In the data rows, the value 128 means zero.
Every row has a hidden score. How much higher is the second row's score than the first row's in each pair? 15 means about the same, 30 much higher and 0 much lower. The score is a weighted sum of the row's numbers plus the product of two more (or one squared), each taken from its middle value.
[ 69 110 108 137 140 142 108 137 144 107 125 170 114 184 124 100 122 111 150 131 153]
[123 119 163 119 148 118 113 141 126 159 118 131 107 120 140 120 117 111 119 131 121] -> 16
[116 158 120 150 120 144 160 104 153 129 149 131 148 136 145 113 104 158 139 157 144]
[106 101 118  92 124 165  87  91 102  85  96 160 164 157  98 145 112 134 117 142 147] -> 17
[135 125 166  86 110 181  89 126  97 127 121  88 163 131  89 181 105 121 102 140 151]
[134 111 145 126 174 121 127 141 141 146 114 143 111 113 151 135 124 140 141 126 111] -> 10
[150 115 117 118 142 110 124 126 115 137 116 129 105 116 127 133 145 130 133 151 103]
[147 153 133  94 163 108 123 157 130 144 124 106  88  83 153 107 156 117 146 101 115] -> 13
[ 99 153 109 137 158 146 139 119 117 105 124 166 112 134 143 120 159 140 135 116 165]
[114 135 115 160 121 136 153 142 163 152 164 126 150 146 134 121 119 144 135 148 131] -> 13
[ 91 145 113 107 125 131 131 133 134  90 161 160 129 165 106 103 158 151 143 137 133]
[145 107 150  78  90 135 131 110 121 150  98  89 163 138 101 160 113 109 121 153 139] -> 18
[138 116 123 126 175 106 103 165 115 153 141 121  91 123 138 115 179 104 141  86 101]
[151 136 115 145 123 108 164 133 148 159 153 128 117 116 148 113 129 132 117 134 105] -> 15
[140 163 117 148 115  94 191 130 149 149 130 168 106 105 153 138 109 115 140 116 127]
[133 133 119 138 113 112 117  85 125 108 132 132 138  75 142 141 120 137 124 145 135] -> 10
[128 135 117 156 106 130 144  90 142 116 164 129 144 119 105 107 109 129 145 151 141]
[140 140 133  96 103 123 102 115 111 140 111 100 149 119 103 156 122 113 124 113 125] -> 22
[ 95 129 124 147 132 117 141 126 143 139 128 138 135 140 153 136 144 154 135 133 115]
[ 99  86 127  94 122 160  85  79  93  91  99 157 164 160 113 136 100 151 139 142 164] -> 18
[144 142 117 147 132 100 176 148 172 138 122 138 112 104 141 104 140 140 108 141 106]
[ 82  91 116  99 134 163  94 113 113  86  89 153 160 159  91 148 113 134 115 144 122] -> 18
[153 120 159  94 117 173  83 141 104 144 138  81 150 160 116 171 102  91  76 151 171]
[136 132 123 142 138 109 109 134 139 152 132 137 111 124 154 120 135 134 147 130  89] -> 15
[124 130 132 136 111 131 108 108 146 100 128 122 149 142 154 127 130 139 150 138 125]
[183 111 137 130 124 136 126 111  94 122 124  98 168 123 129 170 100 101 114 131 137] -> 14
[ 88 127 109 105 138 147 121 142 118 133 142 155 117 160 129  91 151 124 150  93 163]
[138 103 133 128 163 123 144 150 105 138 140 114 113 131 122 119 154 113 136 142 111] -> 7
[ 90 110 123 148 117 160 136 149 124 127 142 145 123 154 129 101 148 142 131 122 144]
[146 130 149 130 156  88 146 146 114 143 143 136  96 103 148 119 140 113 150  97 142] -> 12
[142 111 168  91 119 180 104 119  97 121 113  65 157 160  87 172 105 123  99 144 181]
[154 108 138 100 115 134 126 120 119 130 123  90 154 140 120 161 106 130 130 147 106] -> 2
[145 135 142 121 151 113 122 143 116 158 117 126 121 136 123 123 156 127 141 119 105]
[140 127 118 138 107 110 120 107 145 107 139 148 142 102 147 128 134 139 144 137 101] -> 18
[ 95  98 134  95 109 175  91 119  93 105 113 130 147 180 119 156 100 146 142 151 132]
[154 104 153 112 102 130 125  99 107 124 125 101 154 113 110 165 103 117 107 133 130] -> 14
[141 156 124 155 119 115 186 146 155 151 140 136 111  94 156 107 122 134 152 137 102]
[ 99 120 110 147 115 132 158 111 145 125 166 125 131 119 137 106 132 145 123 142 153] -> 21
[158 126 145 138 173 101 113 171 113 166 136 104  91 126 174  99 140 121 162  91  79]
[137 133 117 135 119 116 130  92 140 125 114 155 150 130 141 129 120 165 158 114 100] -> 17
[160 135 144 128 150 102 125 152 104 176 129 117  92 147 142 108 154 108 116  81 123]
[118 116 105 136 104 109 135 107 143 137 147 157 149 100 143 117 130 135 119 114 108] -> 20
[157  78 123 113 107 150  98 117  93 135 113  91 158 123 123 174 117 125 105 133 112]
[ 73 102 134 110 145 142 127 150 120 120 140 141 113 153 106  97 129 142 122 120 132] -> 20
[ 94 153 116 160 114 147 171 120 180  92 136 122 148 118 149 110 106 147 143 138 163]
[102  68 121 109 132 155  96 115 106  93 114 168 169 176  85 146 104 145 134 161 134] -> 12
[150 159 122 126 138 105 119 116 122 153 126 128 111 117 140 129 134 100 128 125  94]
[148 108 154 100 111 172  92 132 111 124 128  90 127 174 101 167 106  93  90 122 172] -> 21
[117 136 115 170 113 145 136 128 154 101 151 137 128 115 144 102 119 145 131 176 153]
[155 112 139 114  98 137 107 129 106 135 106 108 172 118 119 165 114 117 121 132 115] -> 14
[ 86 100 135 114 115 173  97 101 116  88 122 145 162 162  59 148 133 142 131 131 149]
[112 118 122 168 117 106 140  98 139 112 148 142 132 110 138 125 112 144 138 142 111] -> 5
[ 76 135 129 151 160 132 124 164 132 107 130 151 112 124 122 102 159 135 150  86 146]
[139 123 136 112  84 161  91 152 126 111 126  60 135 166  87 179 117  86  99 115 163] -> 19
[136 113 156 157 129 117 122 145  99 140 131 115 112  96 120 116 150  86 124 123  94]
[ 76 110 121 134 145 130 118 149 118 136 135 141 123 156 104  89 151 150 132 132 137] -> 23
[142 175 105 158 116 112 202 157 166 115 136 155 113  82 135 128 115 141 135 122 101]
[167 102 137 116 118 135 117 113 102 132  96  99 159 131 104 160 108 132 127 161 108] -> 9
[115 122 119 151 109 140 144 117 146 106 161 154 125 125 131 112 118 155 113 147 107]
[127  99 144 130 170 119 136 134 128 147 119 131 130 106 130 121 148  93 137 134 121] -> 11
[113 117 126 146 125 115 128 129 139 110 125 119 151 113 145 114 118 166 131 147 102]
[ 98 117 112 130 119 141 127 130 138 114 125 177 117 152 124  87 153 143  98 117 147] -> 22
[158 149 129 142 105 103 164 128 188 148 101 152 112  86 184 112 112 132 121 112 104]
[163  71 152 101 110 167  83 124 111 131 114  92 151 149 100 172 123  92  79 129 182] -> 22
[140 106 163  90 115 173 104 147 111 120 122  82 146 142 100 187  97  96  78 127 173]
[102 152 108 128 132 151 112 137 127 105 156 153 117 143 144 113 142 128 136 119 142] -> 7
[125 134 146 130 174 119 139 127 141 147 106 138 118 100 123 129 125 134 137 147 112]
[141 144 139 152 169  99 117 168 117 137 142 106 105  98 140 130 158  96 127  76  95] -> 12
[115 122 115 151 110 124 143 106 154 113 153 124 133 145 136 121 117 133 123 148 145]
[152 124 120 128 162 108 115 108  99 156 139 110 104 120 136 124 149 114 123 127 111] -> 17
[150 146 144 115 160 104 124 143 118 148 134 121 106 142 154 136 127 130 130 129 111]
[108 161 110 148 100 126 154 109 170 127 154 120 125 127 150 124 137 118 124 150 140] -> 10
[131 103 115 160  98  96 128 136 131  97 153 127 131 129 150 129 128 152 124 151 123]
[140 149 127 153 136 116 133 125 158 107 119 141 139  95 152 118 109 145 128 129 113] -> 13
[116 117 118 144  88 115 130  99 141  99 119 142 119 122 146 119 130 152 128 123 101]
[149 145 136 159 157 105 116 179 131 172 146 112  75 118 110 114 151 104 126  97 109] -> 7
[155 123 152 124  97 144 113  86 103 127 101 121 162 104 113 167  93 126 114 144 125]
[ 83 131 103 140 133 133 131 135 124 113 145 151 123 135 120 106 148 150 141 124 120] -> 17
[ 73 141 105 149 155 129 121 149 127 131 121 138 118 153 116 103 158 127 147 106 153]
[133 139 139 152 113 107 123  77 133  86 135 154 135  99 144 113 113 130 123 165 114] -> 12
[ 89  93 107 101 117 178 100 105 108  91 105 135 158 136 108 140  93 149 119 132 159]
[139  99 156  95 101 171 104 114 116 137 112  80 144 158  83 170 104  92  95 148 155] -> 12
[164 150 131 130 158  97 113 168 120 151 120 122  88 121 142 111 156 116 138  95 113]
[137 135 116 163 120 142 173 121 154 110 145 131 144 137 143 116 132 164 114 136 149] -> 15
[159 168 131 148 140 106 102 184 120 163 116 111  87 103 149 111 172 151 119  96 117]
[140 171 164 133 168 100 125 162 110 135 138 135  87 109 160  99 158 128 116  79 106] -> 12
[123 135 117 159 116 128 131  99 147 116 136 140 147 127 130 140 129 148 145 137 112]
[104 138 137 159 109 122 132 110 132 116 148 128 143  91 144 122 123 168 116 141 107] -> 22
[ 84 122 125 118 127 160 102  81  95  92 123 149 162 152  89 167 119 140 116 121 158]
[155 124 174 118 116 129 105 103  98 147 112 109 145 119 117 165 111 103 116 128 100] -> 7
[106 133 112 155 131 132 167 115 153 106 141 148 125 137 133 111 106 148 114 166 153]
[140 129 150 127 159 105 140 156 117 156 114 119 121 128 135 129 149 135 122 106 100] -> 13
[144 152 128 154 110  93 163 140 165 131 133 120 123 107 141 111 126 130 117 132 108]
[117 146  99 152 114 116 144  96 155 115 164 112 148 148 132 118 127 127 119 143 150] -> 17
[128 139 108 139 106 104 149 133 169 148 125 148 114  94 141 104 130 143 125 142 112]
[165  96 153 111 119 119  85  91 131 106 125  95 160 121  96 162 114 130 135 136 145] -> 15
[119 150 121 148 103 108 144 111 137  83 124 123 130 139 140 123 114 147 154 129 105]
[133 134 120 153 137 114 151 126 149 137 119 127 113 109 168 112 123 129 126 131 110] -> 18
[106 180 107 169 121 132 122  92 176 114 164 132 150 125 123 117 116 139 100 131 148]
[131 174 140 129 177 110 126 167 116 176 124 129 108 108 137 125 181 107 136  65 122] -> 11
[156 148 103 166  96 107 171 133 177 138 112 140 112  96 139 113 128 147 110 118  93]
[152 136 129 123 109 106 181 134 170 143 111 149 121 114 157 110 119 148 138 121 109] -> 17
[135 115 125  91 117 180 115 127  98 127 124  90 154 175 110 181 100  98  91 130 169]
[147  97 125 129 121 149 121 112  96 124  92 117 163 109 119 170 112 145 120 138 101] -> 15
[161 106 118 111 150 112 134 148 125 150 142 154 110 111 144 115 138 120 131 122 110]
[146 137 130 102 173 119 153 109 131 149 112 150 117 140 121 118 159 136 102 155  93] -> 4
[138 161 142 132 153 118 134 130 126 137 131 131 107 126 109 119 116 114 126 133  89]
[128 117 121 146 105 122 138  88 125 106 132 127 130  97 167 112 115 142 105 138  91] -> 26
[ 96 136 119 150 130 132 124 154 120 117 139 152 132 135 115 110 148 140 142 123 168]
[142 153 145 144 162  90 146 173 115 186 127 116  98 131 137 105 192 113 140  63 143] -> 11
[131 164  94 155 106 128 152 107 153  80 137 144 131 149 120 129 139 147 116 156 155]
[152 105 146  87 114 140  99 114 109 127 116  91 151 111 124 159  96 115 133 114 127] -> 17
[143 129 118 162 119 132 122 100 165 123 150 147 141 147 129 128 104 125  97 144 150]
[162 106 165 100 120 143 135 106 101 122 124  85 157 103 149 161 112 117 113 157 107] -> 16
[164 134 147 151 159  96 110 163 116 172 108 121  91  83 147 109 176 103 166  83 112]
[ 83 117 118 101 131 152 102 116 107  82  96 140 167 174 113 146 123 150 107 140 139] -> 23
[177 113 136 108 106 131 111  95 107 159 118 109 141 142 110 158 114 141 107 159 106]
[158 103 131  91 125 149 101 123 100 143 128  92 146 144 111 180 106  77  88 127 186] -> 17
[ 94 125 102 122 150 133 131 156 121 130 138 158 110 159 101 110 155 133 140 111 139]
[121 121 127 133 129 124 123  97 127 112 144 130 145 135 125 113  84 141 115 129 121] -> 11
[132 150 144 135 108 121 126 131 142  97 116 131 123 134 148 139 118 124 150 142 103]
[143  88 158  66 130 159  98 128 108 132 117  72 137 168  94 172  74  98 104 150 173] -> 22
[136 121 127 122  78 137  98 117 103 132 111 115 154 112 116 156 102 123 128 126 108]
[142 128 142 117 115 138  98 110 107 115  98  89 155 117 112 172  96  89 122 118  88] -> 10
[114 151 132 141  85 113 111 103 134  99 123 153 148 117 135 127 113 153 121 136 106]
[173  55 133 113 100 173  93 126 106 117 104  83 141 151  85 178 117  89  83 139 178] -> 13
[142 157 116 135 105  99 164 143 184 142 120 135 125  97 162 110 126 142 131 119 109]
[128 124 119 144 133 119 133 117 145  94 144 120 139 105 147 114 127 147 140 133 102] -> 12
[119 134 120 140 137 111 129 142 124 145 129 108 112 137 144 117 145 108 133 141  97]
[138 148 127 156 114 120 128 114 147  97 135 151 143 129 132 113 108 143 114 144 127] -> 17
[146 163 126 125 125  88 165 134 149 126 114 145 118  78 163 103 124 118 116 124 112]
[148 131 121 133 138 105  92 150 100 165 132 146  99 113 134 105 164  89 141  60 136] -> 15
[ 95 109 123 115 148 164 105  91 108  87 100 151 160 158 104 138  99 156 138 143 124]
[141 141 147 122 158  82 147 155 116 177 136 120 102 122 132 110 177 104 126  98 101] -> 10
[145 186 118 140 116 123 162 134 176 134 134 138 115 129 145 115 111 113 140 137 100]
[113 136 127 169 116 108 128 100 143  98 128 173 146 105 158 133 116 150 115 137 127] -> 18
[ 94 140 115 129 181 137 136 144 118 120 111 149 129 148 109  97 139 165 146 122 171]
[150 130  90 132 103 115 135  92 142 101 152 127 149 106 146 121 128 148 129 146 121] -> 16
[ 99 132 113 169 156 140 155 135 177 108 133 135 143 148 137 123 122 150 120 174 138]
[144 157 135 136 174 106 109 162 130 163 147 126  92  97 135  98 163 116 122 101 121] -> 13
[151 138 145 126 139 118 127 138 107 142 125 143 114 115 146 121 148 141 139 121 107]
[152 115 169 119 154 106 127 144 118 180 121 119 103 115 132 101 162 122 143  98 117] -> 14
[ 94 128 110 135 136 131 112 146 129 125 146 156 113 190 121 114 150 152 147 116 161]
[135 109 163  96 126 167 120 133 108 141 114  85 148 169  74 166  97 107 100 161 161] -> 8
[104  98  91 145 133 115 132 138 116 135 142 155 113 138 156 109 150 119 154  94 155]
[132 129 122 151  96 130 120 103 152 110 139 143 139 118 139 133 132 137 129 154 111] -> 5
[137 150 135 134 157 110 119 154 127 172 118 112  87  69 151 113 168 101 137  92 115]
[143 122 121 138 102 118 115  97 142 104 139 157 142 111 163 129 111 127 118 140 118] -> 15
[100 112 119 103 104 154 103  99 111 105 141 140 175 149 100 143  91 150 127 154 131]
[144 148 144 140 175 117  98 172 107 159 132 109  81 121 176  96 146 137 143  87 135] -> 16
[134  96 181  86 105 161 113 127 100 111 120  77 152 154  94 176 108 117 100 137 178]
[131 129  95 163 117 125 157  95 159 123 166 160 134 148 135 124  95 149 126 154 146] -> 8
[ 83 107 114  86 143 156  90 116 124  89 109 138 184 139  81 155 102 143 157 142 143]
[122 124 111 162 111 127 112 108 152 111 143 143 139 146 144 128 136 163 127 150 139] -> 15
[ 83 126 112 115 156 139 122 141 150  91 141 154 116 155 135 126 131 142 121 108 144]
[137 135 117 155 134 124 126 100 127  92 126 139 148 123 136 126 100 143 119 134 142] -> 10
[135 125 108 140 116 131 137 126 135 104 136 124 134 114 124 119 120 140 131 137 106]
[145 109 165 102 116 130 111 115 123 149 120  88 146 143 111 156 102 111 117 141 109] -> 14
[ 81 131  95 125 154 130 128 146 116  94 115 145 113 128 130 117 122 134 130  97 170]
[132 128 108 129 111 124 113  96 146 122 144 143 151 123 139 120 129 150 116 132 121] -> 13
[147 116 124 106 137 102 138 152 113 154 110 119 105 129 131 120 125 134 140 113  96]
[142 142 127 141 164 114 117 161 126 176 136 133 105 131 157 132 173 109 140  63 123] -> 19
[150 156 138 123 158 113 103 177 132 168 126 118  91 103 147  90 161 130 119  77 144]
[101 145 106 145 157 144 116 159 150 117 132 164 127 127 111  98 129 153 135 125 138] -> 11
[162 113 132 121  78 148 120 109  98 109 128 115 146 105 117 155 121 121 121 149 122]
[119 129 133 131 158  94 139 148 116 161 131 136 113 131 156 130 137 100 124 139 101] -> 17
[152 125 164 102 120 170  85 138 118 122 137  66 145 134  85 164  88 113  98 127 171]
[ 78  63 109 112 117 173 109 100  95  86 122 155 171 155  70 153 115 147 144 139 155] -> 4
[150 160 139 116 174  97 126 147 119 168 117 114 104 109 147  96 161 111 141  92 139]
[137 138 107 151 112 123 132 134 129 122 143 136 143 131 158 130 129 146 125 150 126] -> 23
[ 99  97 127 103 111 158  91  93 108  80 110 138 157 179  82 139 130 150 105 146 152]
[ 98 109 111 113 120 156  97 116 116  99 124 136 166 153  90 154 107 170 115 154 121] -> 10
[121 109 135 106 142 150 108  90  96 136 108 111 148 129 113 175  88 135 133 142 115]
[136 128 155 147  99 127 137  86 129 114 122 145 149 126 130 132 109 153 115 138 128] -> 15
[146 140 150 131 154 105 125 153 127 142 125 109  94 115 143 120 193 117 143  76 130]
[162 107 134  95  92 171 113 126 124 112 132  85 145 176  74 163  98 105  80 138 161] -> 17
[110  79 107 104 152 153  84 111  85 103 118 169 164 127 113 146 118 133 110 135 147]
[114 115 135 134 152 107 128 129 133 168 129 128 122 101 123 137 135 140 124 128  99] -> 7
[137 169 106 151 100 141 124 117 165  95 148 161 147 141 127  93 121 159 107 152 142]
[142 150 147 127 147  94 118 153 127 170 103 110  93  99 139 108 183 109 145  83 136] -> 16
[ 97 127  92 112 124 148 122 148 114 117 120 174 129 158 137 108 138 154 143  86 150]
[128 140 140 155 142 127 123 139 113 147 105 144 114 112 142 123 138 125 137 143 102] -> 2
[126 132 105 173 120 113 152 118 173 113 159 127 130 119 113 132 101 133 129 148 127]
[ 98 125 117 166 122 146 153 115 159 132 154 129 133 133 133 111 129 164 130 156 156] -> 18
[143 122 127 145 129 114 142 127 158  88 148 163 152  96 173 145 134 138 127 137 126]
[ 94 131 114 134 166 138 147 150 117 103 148 153 123 155 128 113 152 133 136 104 156] -> 12
[154 150 114 145 119  88 180 112 148 148 121 129 125 116 163 139 104 121 130 136  97]
[131 145 148 129 138  96 111 160 106 168 136 139  91 106 155 111 176 124 141  87  93] -> 7
[135 119 129 118 142 116 132 126 114 173 117 145  95 153 146 125 144 120 127 127 101]
[125 134 100 123 114 108 156 130 173 121 109 134 115  83 153 116 119 113 164 145 132] -> 15
[125 138 109  89 143 109 119 140 132 140 133 114 105 137 137 135 149 121 142 117  90]
[130 142 143 143 151  94 115 181 100 162 117 131  87  85 157 112 190  95 126 102 120] -> 8
[118 138 136 157 134 135 157  94 149 114 122 143 129 122 129 107 113 150 128 161 155]
[120 151 133 149 101 139 138 128 152  95 150 135 130 126 137 118 117 122 126 129 138] -> 18
[151 142 123 122 164 108 127 171 134 153 130  96 108  98 128 108 166 129 135 114 107]
[146 132 139 128 142 118 140 138 139 136 133 125 106 110 156 119 133 116 135 124 111] -> 12
[157 120 152 112 116 151 100 128 106 117 108  75 146 134 101 191  87 115 115 131 173]
[103  98 119 112 136 153 107 115 100 116 141 152 164 144  81 150 118 145 110 139 127] -> 15
[ 95 135 115 131 142 138 109 150 115 105 143 159 108 143 112 111 159 121 157 106 145]
[155 147 111 139 108 121 162 154 199 125 142 120 104  98 153 121 118 127 137 139 100] -> 17
[135 144 135 114 156  97 131 145 108 156 125  99  94 118 146 128 159 102 142  99  88]
[100  86 102 113 118 183  88 104  89  94 116 137 154 171  76 156 109 141 127 155 151] -> 21
[153 128 100 152 122 122 130  91 157  96 156 150 132 109 155 135 131 158 113 157  99]
[159 157 127 111 102 103 180 137 165 137 122 118 109  95 141 128 120 156 147 142 117] -> 10
[162 111 149  83 107 160 107 132  95 142  99  99 139 145  99 169  98  83  85 139 191]
[104 117 101 158 118 125 164 110 149 121 161 135 133 110 121 121 109 141 122 166 160] -> 13
[139 143 148 122 171 113 145 123 130 188 115 135 112  98 115 126 146 100  93 124  97]
[161  85 163 103 127 155  84 135 104 129 102  82 149 158 104 196  80 110 120 153 151] -> 21
[ 71 150 120 142 125 133 129 159 134 119 128 139 114 133 129 103 140 136 140 121 166]
[126 136 148 126 162 105 123 164 117 159 119 135  98 131 128 121 117 123 127 146 105] -> 7
[131 167 120 136 121  93 170 112 143 110 129 143 119 105 145 113 116 111 148 125 118]
[116 145 123 137 155  85 162 144 165 136 123 133 116  89 155 105 128 136 132 133 137] -> 22
[142 137 114 112 135 101 130 137 127 131 122 122 117 128 129 129 102 101 119 111 119]
[168  92 147 102 119 153  96 146  98 117 131  82 150 167  95 179 105  88  66 135 167] -> 15
[109 153  96 156 116 124 157 132 146  98 146 137 144 129 144  90 128 129 120 175 125]
[129 141 125 136 121  99 170 146 149 134 133 140 125 133 171 109 117 149 133 113 122] -> 20
[122 129 111 147 106 109 117 111 148 120 136 139 158 141 140 126 120 150 137 137 107]
[134 137 109 167 105 132 125 110 137 105 133 110 144  96 129 124 103 145 154 136 125] -> 13
[113 153  97 152 122 129 127 118 153 137 164 140 144 139 129 127 138 133 124 157 130]
[129 136 107 141  77 135 168 110 180 114 150 124 138 135 145 118 116 167 123 150 116] -> 14
[130 125 113 160 122 114 117 114 128 121 134 138 157 122 117 116 131 168 146 145 133]
[125 146 128 163 131 122 137  97 160 105 141 128 122 116 148 114 124 140 157 163 145] -> 11
[ 95  96 123  94 102 171 106  98  82  89  93 140 165 157 110 144 115 132 126 157 124]
[132 137 156 119 131 101 148 137 139 149 123 105 102 111 134 133 154 109 119 109 103] -> 15
[155 130 122 100 123 157 103 127 135 132 108 106 158 147 111 165 108 111 134 116 128]
[157  96 128 118 113 137 127  99 105 120 114 128 153 126  95 156 141 128 120 124 108] -> 9
[120 147 107 131 155 153 128 132 132 130 118 156 133 173 133 116 145 129 153 109 159]
[157 171 115 149 101 117 159 152 168 129 133 134 117 121 142 116 135 131 122 139 117] -> 6
[119 145 107 149 107 108 133  87 165 111 172 118 136 145 122 106 100 127 113 160 144]
[140 144 133 124 123 115 171 150 154 127 126 141 124 103 155 118 125  96 116 125 100] -> 13
[122 136 113 139 112 138 162 107 178 101 153 115 142 123 136 109 142 128 139 160 142]
[122 105 122 145 108 138 127 131 135 130 142 146 131 123 150 152 130 151 124 153 119] -> 19
[ 91 127 115 144  90 141 133 116 170 112 149 149 128 145 113 102 127 148 129 125 122]
[135  82 135 111  97 169 102 124 103 124 114  78 153 148  62 165 128 107  97 133 154] -> 16
[112  98 108 121 109 171  94 104 105 100 112 114 183 158 100 142  94 145 132 151 150]
[113 107 110 160 103 134 142 133 153 107 158 141 138 139 125 123 106 131 117 141 143] -> 12
[152 130 135 104 106 153 105 109 101 155 124 123 145 129 113 154  80 108 118 140 121]
[128 120 140 144  91 121 136 126 141 112 146 104 133 157 167 123 133 138 126 140  98] -> 16
[128 175 119 136  89 104 164 127 170 136 143 124 115  99 182 123  82 140 120 143 110]
[ 85 142 104 117 139 120 132 130 135 115 137 164 128 155 108 119 161 135 140 117 150] -> 15
[100 129 109 151 119 148 178 133 153 120 144 137 130 135 119 108 111 138 130 135 133]
[118 137 133 147 130 114 124  87 124 100 112 123 145 111 153 112 105 138 112 134 129] -> 21
[136 193 103 150 108 109 182 154 178 122 126 144 118 104 153 118 138 133 144 121 136]
[ 89 112 114 100 156 163 107 106 108  82 113 139 165 167  82 144  80 124 137 147 139] -> 11
[127 113 149 119 140 115 135 156 138 131 145 130 120 111 153 119 141 125 123 113 111]
[156 144 148 123 171  86 126 173 114 167 113 105  83 117 150 124 193 120 147  58 109] -> 13
[122  97 151 104  96 155 126 107 107 125 130 115 147 122 111 150 133 118 117 138 118]
[162 154 142 106  91 124 114  95 104 131 132 110 157 123 103 179 109 116 122 142  89] -> 2
[ 91 104 125  92 114 155 117 103  95 103 116 132 164 167  99 151 122 157 118 137 144]
[130 121  98 136 113 100 157 110 155 133 111 161 117  94 164  98 134 138 138  99 104] -> 12
[156 109 138  88 102 170 128 127  88 146 120  83 153 158  82 189  94 101  75 151 145]
[150 158 144 139 163  89 114 163 114 158 162  94  93 129 149 132 156 102 132  82 107] -> 15
[139 155 166 137 172 110 132 159 114 146 148 123  82 113 141  96 155  94 134 115  99]
[133 155 115 137  95 103 177 143 163 160 115 116  98  73 138 102 113 121 119 140 120] -> 25
[154 140 133 123  77 108 157 143 164 115 128 129 111 122 171 119 108 146 126 139 104]
[155 136 124 146 132  94 180 135 166 137 136 131 122  77 156 116  98 120 138 106 104] -> 13
[ 92  94 128  95 123 169  95  94  99  97 100 140 154 169  79 138  83 153 132 126 141]
[129 125 120 146 152 107 106 132 149 152 113 139 113 148 150 107 137 108 110 115 109] -> 10
[144 107 131 143 105 116 130 124 126 109 126 148 145 137 154 117 114 141 117 139 127]
[123 107 127 146 155 114 116  83 138 118 135 140 130 120 143 124 124 155 138 130 115] -> 16
[ 96 133 100 149 140 130 124 144 114 122 144 142 107 156 112  96 143 152 135 128 146]
[102 142 117 144 130 145 148  83 161 110 151 146 118 138 130 107 111 142 103 151 139] -> 15
[143 104 124  66  90 162  99 114  97 103 117  67 134 149  94 171  89  93  91 138 160]
[ 91  79 110 103 100 158  67 105 105  99 123 157 152 157 103 146 130 143 111 146 124] -> 11
[183 103 140  73 108 133 112  95 128 136 110 100 151 137 110 157  79 100 118 138 137]
[150 136 127 126 162 121 131 135 120 157 120 139 117 125 132 112 141 122 148 116  94] -> 18
[151 117 120 122 117 107 187 139 162 133 110 126 128 105 148 116 128 129 144 129 109]
[135 164 138 145 143 115  96 154 109 168 112 134  84 103 142 117 167 104 125  80 104] -> 13
[112 129 139 154 115 134 123  77 168 127 160 134 138 150 151 131 110 140 128 168 137]
[126 119 125 145 153 124 126 121 117 143 138 122 107 129 128 128 133 130 131 126  88] -> 14
[102  90 121 118 114 187 103 108  96 103  90 171 168 159  83 141 117 150 132 136 144]
[ 85 105 108 121 145 135 118 155 138 124 135 163 125 170 135 108 133 121 152 109 136] -> 18
[108 125  99 122 135 146 149 133 141 117 125 166 116 152 108 106 124 145 139  98 155]
[129 111 147 119 148  99 122 133 129 144 140 136 110 119 130 113 125 107 136 143 113] -> 6
[130 142 166 145 156 117 139 156 128 154 149 133  78 101 151 110 143 105 155  88  89]
[140 132 138 121 149  90 136 160 119 172 137 121  97 105 169 105 184 120 157  53 117] -> 24
[159 109 128 117 111 149 109 105 117 128 113 120 168 121 108 163 104 114 146 130 123]
[102 105 120 105 108 166 119 111 100  87 109 136 159 156 100 159 123 150 153 135 108] -> 15
[131 124 129 127  93 107 160 150 165 142 122 147 120  77 155 105 135 119 138 117 118]
[135 151 146 119 156 119 135 141 114 156 130 128 110 106 133 120 121 113 114 134  85] -> 5
[153 154 142 151 113  93 163 120 155 139 126 135 112 104 151 109 107 148 138 149 122]
[151 166 157 152 150 102 126 135 115 156 139 122 101  82 156 106 178 131 144 101 111] -> 16
[166 108 157 111 105 150 114  96 107 112 123  95 163 111  99 146 101 116 136 132 118]
[147 115 168  82 126 131 115 110 110 139 129  87 149 116 127 177 114 132 110 107 112] -> 21
[135 160 135 129 139 109 155 143 110 157 121 128 104 120 126 119 127 115 142 128 102]
[132 122 124 129 148 117 107 125 109 148 106 108 107 114 131 117 133 129 133  94 138] -> 22
